Each row has a name. Each question is about the rows just above it.

[ 80 165  94 127 128 114 102 139 101 152 176 171]  K
[166 138 152 114  94 166  91  89  77 118 138 145]  H
[ 81 126 123 122 102 122 122 150 174 161 122 117]  T
[142 181 150 127 179  91 106  83 132 134 102  83]  Q
[133 128 173  93 147  92  96 144  86 162 168 124]  R
[116 103 133 150 161 108 181  92 101 174 178 152]  S
[ 88  75 168 167  78 147  75 180 117  75 157 119]  C
[175 150  92 151 145 150 149  96 173 150 164 110]  E
[124 136  74 137 123 105 106 117 159 109 148 134]  V
Which value appears more than once in Q? => [83]
Repeated in T: => [122]
The value that C holds more than once: => [75]
Repeated in E: => [150]
Whose row is [133 128 173  93 147  92  96 144  86 162 168 124]? => R

[ 62  87 101 164] = sini
[96 62 62 96] = rola
[156  87 156 168] = tov
[ 62  87 103  96] = demif
Repeated in tov: => [156]
Whose row is [ 62  87 103  96]? => demif
Whose row is [ 62  87 101 164]? => sini

[163 167 163 163] : rutig
[154 167 103  97] : vetim
[116 150  82 192] : dava
[192 192 192 192] : kadoz
[150 150 150 150] : telib
[126 126 126 120] : tavil
Which value appears more than once in rutig? => [163]
The value that telib holds more than once: => [150]
Which value appears more than once in tavil? => [126]
Repeated in kadoz: => [192]
[154 167 103  97] is in which row? => vetim
Whose row is [126 126 126 120]? => tavil
Where do [150 150 150 150] appear? => telib

[136 126 141 126]  rig
[138 123 144 183]  dumo
[114 128 125 146]  pibin
[126 130 126 124]  Loro
[127 128 126 130]  fekes
[127 129 126 124]  tal
[111 132 111  87]  punib
[137 137 137 137]  Takof
[148 156 156 189]  bavo
[128 130 127 127]  guzab
[133 125 141 164]  fuso
[142 128 142 160]  Rar
Which value appears more than once in rig? => [126]
The value that Rar holds more than once: => [142]
Repeated in Takof: => [137]
The value that bavo holds more than once: => [156]
The value that Loro holds more than once: => [126]
The value that punib holds more than once: => [111]
Repeated in guzab: => [127]

[109  94  92 115  83  92  92 108 107 106 110 108 112  92 116 137 131  99
 132 132 148] : Lizeg
[109  94  92 115  83 129 110 108 107 106 110 108 112 133 116 137 131 108
 146 140 190] : tuku
[159 134 165 159 147 101 109 115 113 125 120 120  98 102 125 143 114 142
 150 120  88] : zar
[109  94  92 115  83 129 110 129 107 106 110 108 112 133 116 109 109  99
  71 135 109] : tevu
[121  84  89  97  89 160 105  88 102  91 121 115 121 131 124 117 153  88
  88 121 159] : Teru
Which row holds [109  94  92 115  83 129 110 129 107 106 110 108 112 133 116 109 109  99
  71 135 109]? => tevu
Whose row is [109  94  92 115  83 129 110 108 107 106 110 108 112 133 116 137 131 108
 146 140 190]? => tuku
[109  94  92 115  83  92  92 108 107 106 110 108 112  92 116 137 131  99
 132 132 148] is in which row? => Lizeg
The row with [159 134 165 159 147 101 109 115 113 125 120 120  98 102 125 143 114 142
 150 120  88] is => zar

[151 151 151 108 150] = Zaze
[127 155 148 150 150] = sis
[104 111 151 108 150] = nanon
[148 149 141 148 148] = Ripup
[ 62 122  62  62 131] = Nuli
Which value appears more than once in Zaze? => [151]
The value that Nuli holds more than once: => [62]
Which value appears more than once in Ripup? => [148]
Which value appears more than once in sis? => [150]
Whose row is [151 151 151 108 150]? => Zaze
Where do [127 155 148 150 150] appear? => sis
[104 111 151 108 150] is in which row? => nanon

[144 159 120 140 182 149 159 132 142 149 123 126 141 107 166 136 108] = fuga
[128 125 128 138 128 129 128 107 117 128  97 111 124 128  79 127 113] = duk
[113 168 143 145 108 115 128 112  98 128 126 128  99 140 128 116 115] = silot
[128 128 128 100 155 143 138 140 104 155 107 103 146 111  89 134  94] = rotol
[ 81 113 127 146 128 139 128 128 142 112 153 147 117 125 114 114 128] = Garu
[144 159 120 140 182 109 159 135 142 149 123 126 141 107 166 136 108] = luza
[143 128 117 115 117 166 131 126 128 117 125 128 134 108 117 128 128] = pabud
[152 142 135 125 128 109 108 108 160 164 112 128  98 128  99 138 148] = Gipo
[144 159 120 140 141 149 159 132 142 149 123 126 141 107 166 136 108] = muz
[128 104 128 128 138 135 150 128 144 132 100 127 131 127 146 128 116] = Renif
[128 128 162 128 117 128  95 128 114 146 132  95 134 158 144 128 102] = kebo
[128 128 128 100 155 143 138 140 104 116 128 133 152 150 155 155 138] = Nesin
[128 128 128 100 155 143 138 140 104 155 107 103 146 111  89 134  94] is in which row? => rotol
The value that duk holds more than once: => [128]

[114 165 170 136 141 114] = gapin
[110 134 128 151 108 115] = Tam
[157 107 114 101 149 150] = nodug
[157 157 142 157 106 107] = vul
[184  66  60 113 110 150] = bes
[177  76  65 112 110 150] = kap
[159 110 104  86 147 160] = nabim
[164  87  81 122 111 140] = vosop
[134 134 112 134 110 112] = Nobus
[134 114  96 134  99 128] = lamus
Repeated in vul: => [157]
Repeated in lamus: => [134]
Repeated in gapin: => [114]
Whose row is [134 134 112 134 110 112]? => Nobus
Whose row is [114 165 170 136 141 114]? => gapin

[130 135 128 127 124 125 129 127 124 132 131 137 130 124 128 125 127 133] -> gurag
[131 138 126 129 124 127 145 134 130 145 136 153 133 129 126 124 124 143] -> Mozad
[102  97 181  96 147 166 186 155 166 174 136 106 136 140 126 146 129 147] -> Monup
[131 138 126 129 124 127 145 134 130 145 127 153 133 129 126 133 124 143] -> dag
Whose row is [130 135 128 127 124 125 129 127 124 132 131 137 130 124 128 125 127 133]? => gurag
[131 138 126 129 124 127 145 134 130 145 127 153 133 129 126 133 124 143] is in which row? => dag
Where do [131 138 126 129 124 127 145 134 130 145 136 153 133 129 126 124 124 143] appear? => Mozad

[101 159 102 147 110 110  99 110 100 102 116 160] -> vidi
[107  92 108  85 170 107 107  92 108 107 163  97] -> Rud
[107 160 108 152 107 109 105 157 107 109 112 161] -> lumap
[113 119 118 125 198 119 112 124 113 119 181 120] -> poz
[149  93 142  93  62 139 151  92 150 149 149  91] -> pigop
[149  93 142  93  62 139 151  92 150 149 149  91] is in which row? => pigop
Which row holds [101 159 102 147 110 110  99 110 100 102 116 160]? => vidi

[ 63 113 114 113 176 129 133]  lofe
[ 63 104 114 113 103 177 145]  Voted
[ 63 104 104 113 104 177 133]  dumu
[ 67 104 114 113 163 186 133]  divon
[107 107 107 118 142 167 178]  dugo
[ 63  82 114 113 163 186 133]  nibi
The value that dugo holds more than once: => [107]
The value that dumu holds more than once: => [104]

